Each path below is one point turned by a fixed rotation once a step. After each direction that follows a path, write how fast that rotation turns it, in degrees a step (0 if it stays still).
Each turn is a multiple of 5 degrees from 10 to 175, or 0.
Each row of a path follows its step; steps can be skipped.

step 0: [  6 -22  -6 -23 -14 -15  19 -11 -11  -1 -10  17  14  -9  26  10  11 -19
 -23  -1  -3  -7  -9 -13   3   7  -7  -8   9 -10   0  -9   1 -10   7   6
  15  -8 -14  -3   4  16  17  -9  33 -10  -9  -4   9  -6   7  -4]
step 2: [ -7   3  -9   3  10   4   2  19  -2   6 -20  15   4 -14   3  14   2  -2
 -22  22 -25  -2   6 -30  12   5  13  -5  -7 -13   2  -2   9   9  -7  -7
  -3  20   2  23  -5   6  -7 -14   1   2 -25  -8 -31  -5  14  -2]
step 3: [ -9   9  -5 -11  12 -17   3   3  -3  10 -13   5  -9  -1  26   3  11  -7
 -15  -4  22 -14   0 -24  12   7   5  -3 -27   9   5  12  -8  11  -4  23
   9   4  -7  20 -11 -11  18 -11  20   5  -1  18  20   1 -15 -11]
step 5: [ 15  -3 -10 -26  -1 -23   7  13   4 -19   7  12  -7  -6   5   6 -17  13
 -25  17 -18   3  -4  -9  13  -2 -11  -9 -32  -3 -14  -4   9   1  13   1
  -7 -10 -24  20  -9   9   0   7  -9   2 -16  -5  -1   5   0  12]
step 6: [ -1   4   4  -8 -12   9  13  19  -5   6  -1  16  26 -16  18  16   0  -6
 -24  -5   8  -2 -16 -16  20   2  14  -5  15   9  10   8 -21  -5  -6  -3
  -5  12 -18  28   7   6   5 -13  12 -12 -14   6   2 -20   5   9]
step 7: [  8   4 -20   0  17   6  24   2   6 -10 -12   8  -1  -8  -6  23   4 -28
  -6  -6   3  -4  13  -6  -7   9  -6  13  -2  -2  -1  -9  10  42   3  24
   4  15 -13  21 -12 -10  11   1  16  -5  -4  -1   5   3 -11  11]
step 8: [-12   6   8  -5  23 -16   1  10   8  14 -21  11 -12 -14   0  13  -4   8
 -40   7  -5 -20   6   2  18  10  21 -17  -2  -6 -12 -10   2  -3 -10  12
  15   4  -6  -2 -14   0  -5   9  -4  20  -2  -4 -12   2   3  19]
step 9: [-11   0   0 -18 -12  -4  -3  28  -7  -8 -19   9 -14 -15  29   6 -10  -6
  -8  -3   2  -5 -13  -7  22  -4  -5   0  -9   5  -9   3  12   9   7  20
 -22   5 -23  -6  -4   1  15 -15 -10   0 -21  13  21   2   2 -14]
step 10: [ 12  -1  -8  -8  -9  12   7  -6  -3  -5   7   0  25 -15  33  11  -2  -4
 -11   1  18   0 -11  -3  12  17  -7   7   5 -10 -30  -5 -13  13   3   6
  11  13   1  18  -4   3   0  13   2  11 -18  -7  11  10  -8  32]
step 11: [ 14   6   3 -24  -6 -17  24   0  11 -11  -7  11  -2 -15  -2  18 -14 -13
 -18  -7  -6 -22  10  -2  -3  -7   7   2   4  -7   3   1  16   8  11  13
  -1 -27  -7  22  -3  -3   1   6  14   6 -20 -18 -12 -16  22  12]
Directions:
[-1  3  6 -5  1  3 -1  0  3  1  5  2 -5 -1 -1 -6 -1  2 -5 -5  0 -4 -1  1
  0 -4  8 -2 -1  6  1 -1 -5 -6 -1  3  2 -7  8  1 -5 -2  3  0  4 -4 -3 -1
  7 -9  1  3]
140
[  2   2  -8   1  -5  -7   1  -8   0   6  -5   2  -2  -3   1  -2  -1  -3
   1  -4  -1   2   1   0  -6  -1  -1   4   7   6  -4  -1 -11   6  -1  -2
   3   2   2  -1  -1   3  -1   5   3  -1  -4   6   4   0  -3  -1]
110
[-2  4  5  1  0 -2 -9 -4  5  1  4 -1 -5 -3  4 -3  4  0  1  0  1 -3  1 -6
  3  4  9  7 -1  2 -3 -7  4  2 -2  5 -1  4  0 -3  2 -2 -3 -1 -2  5 -4  2
  0  9 -2 -7]
65
[ 0 -4 -3  2 -5  4 -1  4  1  0  1  4  1  1  8  2  6 -4  1  3  3 -5  7 -2
  4 -2 -2  5  0  7  1  3 -6 -4 -3 -2  7  0 -5 -3  1 -1  6 -6 -3 -5  5 -3
  7  3  3 -4]
115
[-3 -1 -2 -1  7 -4 -1  1 -3 -8 -1 -9  3  4  2 -8  2  4  1 -1 -1  2 10 -2
 -1  1  1 -3 -4  0  1  0 -4 -1  0  6  4  0 -5  2  3  3 -5  2  1 -2 -3 -2
  7  4 -8  6]
160

step 0: [ -6  -6  11  -3   1  26  -2   8   0  26 -14 -19 -10   4 -15 -22 -11  27
   4  23  14  -7 -14  -8  22  -1   2  -4  -8 -10   5  -4  10  11 -12  13
  15  11   6   2  -4 -23   1  -5   1 -23   4  -8  -9  -2  14   6]
step 1: [  3   8  12  -5  -3   7   2  -5 -11  -3 -15  16  -7   0  -4   1  14  -5
  -7  -5  28 -14   0   1   0  -7  -2  17  -9  16 -24  20   2 -30  23  -9
   4  -4  10  -2 -15   1  12  18  30   8  -2  15  -2 -16 -11  12]
step 2: [-40   8  13   0  -4 -10   5  -4   4 -17  -7  -4   1   0  -2   5 -11 -15
   1 -16 -15  -1 -30  17   7   6  -7 -12   9 -13   9  -7 -30   2  -7   6
 -13 -16  15   5  -3   2   1  -7  18 -28  -6  -4  -1  -8   5  -5]
step 3: [-13 -12  -8   6   3  18  -1   0   8 -19 -13   6   8   8   4  -2   8  12
 -10  -8 -27   8  28  -3 -13   2  21  29   7   2 -12   0  10  20  10   1
 -15 -11  12   1 -11 -10  21  -1  -4  18   7 -11 -12   9  18  -9]
step 4: [ -6  19  -3 -18   0 -15   0  -8  18  23  16   6  -8  11  -8  29   2 -13
   9  11 -11  30 -15 -10  -9  14  -8  -3 -11   3   0  -1  -7   6   4   5
   3  -7 -19 -13  -6 -20 -12  22 -14  17   4  -1  -2  -2   6  16]
step 5: [ 26   6   3  -3  -6 -13  -1   0  -2   3  10  -2  17  36  -2 -25  -6 -18
   5   6 -20  -3  22   7  -1 -12  -3  -9   0   4   2 -17  17  -4  -2  13
   2  13 -12  18  -6  14  12   3  19 -15  15  -6  -7  23  -4   3]
step 6: [ -3  -2  -6   9 -12 -17  -5  12 -19   6  25   5   7 -12   0   3   9  24
   4 -19  10   3 -10  -8   9  -7  15 -24   9   8   5  -8   4   1   3  -4
  10 -11  -8  11  -7 -22  23  -6 -11  14   8  25  22  -8 -21 -13]
step 9: [ -1   2  12 -18 -30  22   0  -5  -7 -28   1  -1 -17 -10  12  -2  -2  -8
  34   1  14 -17   5 -18  -9 -12   2   1  -3  -5 -11   1 -22  -7  -3   6
 -15  11 -10   3  -7 -13 -18  -5   5   5 -14   2  -1   7   6  17]
step 10: [ -1  10   1 -21  -4  -1  -2   7  10 -14   6  -3   4  -9 -10  15  14 -15
  -2   0   9  11 -10  24  16   3   0  15   9  13 -37 -18  12  26  -6  -9
  -5  13  22   1  16  23  -3  -5   7  -8   0   6  -1  -4  -2 -21]
step 11: [ -3 -13  -8  19   2  17   8   7   3  -4 -21   6 -17   7  -7  -2  -4   4
  -5 -12 -14  -5 -20 -10 -10  -5   2 -26  -5  19  -3   4   1  28  -8  10
  31  -6   8   1  -3  -3 -10   9   3  12  -2   3   2  21  32   2]
Directions:
[10 -3 -2  1  1  3  1  4  1  6 -2  3  2 -1  1 -7  0  0  4 -2 -2  5 -7  1
  2 -3 -3 -6 -1  1  3 -1  7 -6 -4  6  4  2 -1 -1  7 -4  7  5 -2  2  3  0
  2 -1 -5 -2]
55
[-1 -5  0  1 -6  4  1 -3  6 -3  0 -4 -6  7 -9 -1 -3  0  2 -1 -1  2  4 -4
  0 -6  0 -5 -3  4  5  1 -5 -3 -3 -6 -5  6 -2 -2  2 -2  3  2  0 -8 -1 -7
  3  1  3 -2]
160
[-2  0 -4 -6 -3  3  4 -4  0 -4  5  0 -1  3 -1  6 -1 -3 -2 -1  4  5 -5  0
 -3  6 -5  6 -3  1 -1  0  3 -9  2  0 -1  8 -2  3  1  1  1  2 -3  6 -6  5
  3 -9 -3  2]
130
